50 stands for zero in the data rows.
Here are some points:
"35 40 66 32 80 48 57 36 64 45 91 47 21 72 11 66"
"67 61 52 6 29 32 48 32 65 76 35 51 60 27 53 54"
"41 48 29 70 41 67 50 64 43 43 35 48 55 51 71 33"
"34 34 50 51 74 55 59 45 46 44 67 47 35 70 25 65"
"51 59 39 41 34 45 53 41 61 62 44 59 51 35 73 31"
"64 59 49 45 37 53 47 61 48 57 34 48 60 41 69 54"
"41 51 40 96 55 59 57 58 33 37 48 60 44 44 81 32"
"43 33 70 36 70 43 50 30 52 45 78 56 33 56 5 61"
"57 40 79 23 74 27 49 41 57 52 63 60 47 57 5 75"
"64 58 59 48 36 46 41 50 49 53 37 46 65 37 54 58"
"34 37 81 4 92 29 58 25 76 53 99 50 17 77 0 78"
"44 38 69 29 64 29 51 30 60 56 71 56 36 51 24 57"
"63 52 53 42 34 43 43 55 48 55 30 51 63 37 63 49"
"52 51 45 43 41 50 44 37 43 52 48 53 53 35 61 48"
"79 54 55 34 35 52 44 66 47 49 29 53 62 46 60 49"
"46 44 56 55 35 42 33 30 39 59 41 48 53 23 61 51"
"50 44 31 83 46 79 45 68 24 29 38 35 49 57 74 47"
"40 39 73 25 76 19 58 23 65 58 81 63 32 48 5 58"
"46 40 53 65 40 52 32 38 37 49 55 49 45 27 75 36"
"41 54 32 51 43 49 54 44 52 57 48 55 52 42 65 35"
"65 59 43 43 39 49 54 59 48 57 15 45 76 47 59 65"
"57 42 42 36 44 54 50 57 43 51 28 48 56 58 45 58"
"47 39 68 40 84 32 60 46 57 41 80 63 35 66 0 61"
"52 59 48 42 29 47 41 52 50 64 25 41 70 44 56 56"
"35 50 57 45 75 33 65 34 67 52 83 64 31 58 12 42"
"42 56 31 78 42 71 46 62 39 45 42 37 54 55 77 42"
"45 50 62 36 77 40 62 42 73 47 91 58 26 70 16 51"
"55 70 46 57 43 34 66 60 54 73 5 48 71 41 74 63"
"39 48 51 33 61 55 56 33 56 46 71 41 35 58 26 57"
"43 47 27 70 40 80 47 51 44 35 62 42 36 49 91 23"
"59 51 47 68 49 53 47 59 36 41 43 55 57 46 60 44"
"44 46 48 66 60 56 52 45 44 45 61 51 36 48 63 42"
"39 54 46 58 33 55 39 44 42 57 39 38 60 33 68 50"
"69 61 41 49 37 58 54 73 56 43 45 47 59 58 60 40"
"53 50 51 33 69 46 66 56 61 43 68 59 47 74 8 53"
"56 62 46 66 39 61 42 59 50 42 56 44 49 47 70 44"
"43 43 33 74 44 77 45 54 40 33 60 46 39 53 79 27"
"54 47 58 19 67 37 68 55 73 50 64 56 48 75 4 58"
"40 57 43 51 30 48 47 51 60 63 37 40 58 37 69 37"
Here are 30 more points, each followed by its number:
"32 46 49 93 48 56 40 50 33 46 45 44 44 34 75 40" 0
"39 44 55 36 73 53 55 38 60 46 88 51 29 68 21 51" 1
"32 48 62 42 72 32 60 22 56 56 71 56 30 50 12 56" 2
"53 56 37 70 44 65 54 67 41 44 42 48 50 53 85 40" 3
"51 49 43 54 35 63 41 50 38 50 36 44 53 37 74 51" 4
"44 40 56 56 67 47 52 43 45 43 66 61 40 55 34 48" 5
"70 58 52 30 32 46 42 50 53 58 38 49 63 38 61 51" 6
"48 37 38 50 31 66 33 51 35 47 34 40 56 43 62 46" 7
"43 58 44 84 47 54 55 71 48 51 32 46 67 51 67 45" 8
"53 59 46 58 60 42 67 68 55 52 32 64 58 59 50 52" 9
"45 44 65 38 77 26 58 35 56 52 66 56 38 57 14 67" 10
"47 58 31 54 33 73 45 50 51 49 56 40 41 47 87 31" 11
"36 55 35 69 52 50 58 41 49 56 54 53 41 37 73 31" 12
"41 40 32 63 35 76 37 47 37 45 38 42 51 46 72 34" 13
"49 36 96 0 99 10 63 24 72 59 90 63 34 81 0 97" 14
"67 63 66 33 34 18 51 57 56 69 18 60 83 35 41 64" 15
"62 55 45 58 41 56 44 57 48 45 41 48 55 46 67 42" 16
"64 46 56 41 35 62 33 35 39 42 58 44 43 33 73 50" 17
"41 34 68 45 80 43 54 42 50 42 79 51 28 64 22 64" 18
"36 46 51 60 64 46 63 41 49 52 55 59 45 57 36 53" 19
"60 51 44 60 37 61 45 70 47 48 35 46 60 49 73 49" 20
"26 41 72 33 93 27 67 31 72 54 99 63 23 69 0 61" 21
"16 53 10 94 38 92 51 49 37 40 52 25 39 53 90 29" 22
"40 47 29 81 45 67 47 56 37 37 54 51 47 51 74 22" 23
"56 44 53 54 46 37 48 47 40 53 30 63 58 33 61 46" 24
"35 39 31 84 48 70 45 54 30 40 48 46 42 47 76 32" 25
"55 56 37 55 37 62 48 50 46 47 43 45 48 44 71 46" 26
"60 53 46 50 44 56 50 62 48 47 44 53 55 53 61 40" 27
"57 48 42 61 46 59 52 63 43 49 32 52 54 53 70 53" 28
"59 64 56 46 33 36 45 72 58 63 15 49 84 47 49 58" 29
Which two of these numbered points are nearest to each point below, ignoring the 3 directions in which the first points spread most? Their numbers follow each, nearest first.
"68 65 46 12 25 45 50 52 67 70 38 47 60 46 63 48" > 11 1
"49 40 41 39 53 69 47 43 48 41 65 47 43 60 31 49" > 13 7
"47 33 45 57 57 67 46 50 40 36 62 51 36 60 50 42" > 4 13
"77 52 48 40 36 59 44 70 52 42 42 52 59 51 64 43" > 6 27
"58 62 58 48 33 46 38 55 53 63 34 39 62 37 75 56" > 20 18
"42 72 60 46 36 15 54 38 47 88 3 48 87 23 45 72" > 8 19
"29 59 37 68 35 54 48 43 42 58 30 40 60 34 69 48" > 2 19
"47 60 29 60 34 57 54 66 58 55 43 47 59 48 67 33" > 23 1
"31 37 45 99 47 68 39 64 25 37 36 38 55 46 73 45" > 0 18
"36 50 44 94 46 71 36 66 28 45 38 26 60 48 73 56" > 0 18
"53 62 42 74 60 63 57 60 50 42 51 49 46 56 76 48" > 3 21
"63 58 33 35 33 66 52 65 58 54 28 44 63 56 76 45" > 11 1
"34 45 52 20 71 35 66 25 66 59 69 51 38 64 0 63" > 22 2
"63 67 40 40 32 53 54 57 56 50 39 48 67 50 59 46" > 1 26
"60 58 56 53 42 31 54 64 51 61 19 58 71 41 58 56" > 15 9
"70 38 74 29 62 36 48 58 51 45 55 59 50 58 20 74" > 18 20
